In the data rows, 128 means zero.
Each row has a hidden score. How much does it go up from the first row of each pair to the second? 20 means little or no change, 40 a big rise and 0 a big fall. The score is a weighted sum of the row's numbers plus the product of two more (or one squared), each taken from its middle value.
[120 104 129 169 148  91 172 174 148  88]
[106 160 145 150 111  82 129  91 120 155] ~ 20
[120 156 118 145 112  91 138  80 132 155]
[ 93  86 134 171 114 134 114  97 138 112] ~ 27
[109 123 142 155  99 114 127  68 127 149]
[160 120  74  99  88 127 149  99 139 116] ~ 9
[127 120 134 130 106  97 154  90 118 131]
[111 149 133 144 133 112 172  82 140 163] ~ 26
[158 143 124 155 127 127 154 157 156 112]
[133  97 112 140 112 128 146 138 121 110] ~ 19
[134 154 106 114 150 138 136 113 129 114]
[118 105 100 166 149 138 149 131 111 111] ~ 25
[128 156 135 115 127 157  72 144 104 101]
[126 119 115 125 140 172 121 136 158 161] ~ 23
[134 170 121 160 142  94 144 146 129 117]
[135 129 145 121 142 142 157 100 125 135] ~ 19
[151 142 148 104 130 129 101 156  80  96]
[140 152 153 108 153 104 124 155 121 117] ~ 8
[144 132 156  96 158 144  95 124 134 130]
[143 146 136 117 154 134 117 130  99 129] ~ 28
[107  93 128 166 135 117 153  98  82 120]
[155 104 168 110 123 129  97 152 146 164] ~ 7
[129 150 131 111 178 141 106 138 106  97]
[100 116 162  93 129 111 124 124 143 170] ~ 17
[116 115 120 159 117 120 164 130 118 122]
[161 110 130 113 111 148 112 151 125 162] ~ 25
[ 98 116 162 132 136 107  87 124 123 163]
[144 153 144 100 150 147 122 175 150 113] ~ 12
[101 156 125 142 118 101 136  64 134 171]
[145 167 121 147 127 111 132 110 125 129] ~ 12
[ 98  94  97 174 148 131 131  87  61 105]
[130 127 150 122 185 124 153 101 150 128] ~ 13
[146 145 141 114 109 118 140 119 135 139]
[146 113 137 114 121 140 121 119 151 156] ~ 21
[148 145 161 108 143 148 144 130 136 134]
[116 109 117 161 141  95 141 148 105 107] ~ 21
[118 115 119 134 109 144  76 130 112 162]
[117 118 132 131 117 144 114 125  94 149] ~ 30
[120 123 157 158 139 109 149 132 125 169]
[139 127 150 119 131 134 174  93 162 114] ~ 16
[113 122 166 119 137 148 151  98 146 135]
[151 127 127 114 137 137  93 120 115 114] ~ 16
[135 111 146 122 117 134 127 122 143 148]
[137  78 153 112  85 135 109 159 146 145] ~ 16
[103 123 167 110 103 156 133 123 125 155]
[152 124  89 159 154 162 182 145 158 102] ~ 20
[126  88 115 126 104 130  92 121 111 142]
[159 159 155  91 149 124 155 156 128 127] ~ 26
[145 166 132 156 108  90 104 137 115 103]
[120  85 137 132 104 129  95 145 153 151] ~ 16
[104 131 120 162 137 105 130  82 115 150]
[119 167 124 126 111 147 111 138 128 170] ~ 10
[110 110 104 164 146 117 158 138 123  98]
[140 138  83 109 104 141 145 120 136 110] ~ 12
[ 86 111 165 113 118 119 126 121 125 158]
[128  97 101 136 130 126 150 129 102 117] ~ 28
[125 149 123 145 107  93 141 115 129 146]
[150 167 139  92 154 102 121 112  89 124] ~ 28
[122 124 162 141 155 136 120 135 124 131]
[136 185 154 136 146  63 141 150 141 117] ~ 27
[143 146 174  98 144 121 110 125  91 126]
[130 150 113 120 133 154 154 114 143 107] ~ 9
[130 169 131  89 148 119 118 151 109 110]
[122  93 119 144  82  92 115 130  98 116] ~ 17
[124 146 145 120 163 181 102 129 121 108]
[123 155 152 101 159 138 112 138 117 105] ~ 19
[156 155 161  88  76 115 128 116 122 135]
[131  91 128  97 118 113 103 108 130 158] ~ 23
[ 90  95 166 112 122 120 109 131 142 155]
[145 117 126 116 117 166 139 105 131 140] ~ 22
[149 158 108 139 128 106 126 136 119 119]
[137 104 180 111 127 109 110 131 125 140] ~ 21
[132 148 160 125 170 130 140 148 140 120]
[145 129 136 130 106 160  93 137 150 163] ~ 14
[151 116 106 132 129 176 142 102 107 121]
[120 124  75 122 116 152 126  77  97 103] ~ 11
[143 133  96 173 119 172 128 127 121  86]
[106 128  90 112  88 129  95 123 118 135] ~ 15
[151 120 147 113  89 119 128 144 144 148]
[152 127 136 124 101 132  90 154 117 167] ~ 25
[125 123 128 166  84 120 141 157 146 114]
[141 136 100 119 117 166 144 129 122 125] ~ 22
[121 130 120 130 122 163 131  98 122 136]
[ 89  86 152 151 135 131 121 120 144 162] ~ 26
[123  90 113 170 122 127 166 164 130  91]
[148 158 137 113 162 126 139 134 143 124] ~ 21
[146 165  93 116 113 144 153 147 147 134]
[105 128  98 122 108 153 108 112 116 155] ~ 24
[ 86 103 156 127 169 121 110 109 120 163]
[157 124 146 101 137 115 120 142 126 125] ~ 13
[117 111 129 114 135 117 106 128 145 149]
[131 108 108 165 129 134 170 134 156 127] ~ 23
[126 114 111 151 117 117 138 138 112 102]
[133 156 159 108 176 115 120 116  93 146] ~ 33
[149 128 147 113 155 125 119 147 122 101]
[123  78 105 168 134 104 126 165 107  89] ~ 21
[144 136 115 146 120 159 142 163 148 138]
[102 175 133 154 123 103 173 138 162 134] ~ 39
[139 150 143 114 124 141 105 134 146 161]
[119 100 150 165  99 108 158 152 124 101] ~ 21
[155 105 152 114 145 106  84 149 123 103]
[102 160 145 146 131 104 161  73 136 175] ~ 32
[137 159  88 106 108 148 147 146 143 107]
[130 146 112 106 105 157 115 140 154 137] ~ 20
[135 127 141 113  98 122 132 135 145 138]
[122 102 104 163 124 140 154 147 128  96] ~ 24
[144 143  90 124 126 180 145 132 125 139]
[110 105 131 168 104 120 154 137 152 117] ~ 21
[120  84 108 162 172 109 149 150 105  89]
[142 106 137 100 134 129 119 113  96 120] ~ 27
[160 136 112 153 109  90 138 166 131  94]
[150 116 125 121  90 155 121 131 130 163] ~ 24
[122 115 123 147 110  90 150 135 111 127]
[110 102 123 171 148 114 156 142 125  96] ~ 25
[147 138 151 112 137 111 119 156 119 113]
[148 136 130 101 169  92 113 135 130 103] ~ 21
[126 174  95 104 134 162 173 136 142  99]
[118  71 105 155  94 103  92 113  92 101] ~ 21
[131 173 104 110 132 157 169 127 115 129]
[148 145 156 100 149 119 138 143 101 135] ~ 26
[110 113 106 171 144 126 156  77 125 144]
[132 112 134 157 117  90 170 132 138 122] ~ 14
[ 83  99 121 143 111 180  97  94 123 139]
[143 119 102 166 160 159 139 143 140 120] ~ 22
[154 120 109 135 129 156 139  78 140 138]
[148 172 100 150 134 133 151 146 139 110] ~ 20
[134 171 136 102 163 147 114 136 133 111]
[129 102  99 160 149 110 159 124 122 120] ~ 24
[145 143 128 122 104 114 108 110 122 132]
[122  93 139 107 111  94  71 118  94 153] ~ 26
[119 149 142 102 129 151 170  95 148 147]
[124  81  96 165  73 142 128  93  71 100] ~ 28
[106  97 131 152 107  88 159 163 136 107]
[118 157 130 103 109 123 122 138 132 117] ~ 15
[155 118 135 164  76 115  77 116 119  99]
[111  84 150 137 124 135 104  98 140 149] ~ 23
[116  93 113 162 118 100 131 119  86 114]
[ 89 101 166 115 112 149 110  98 141 158] ~ 17
[146  89 140 121 115 109  94 151 132 166]
[ 90 133 121 105 117 111  98  80  97 157] ~ 24
[159 153 154  77 138 106 154 117 150 141]
[ 94 112 138 114 106 118 148 108 148 150] ~ 21
[120 132  86 153 124 188  93 136 123 143]
[111  99 162 160 123 126 132  66 140 156] ~ 31
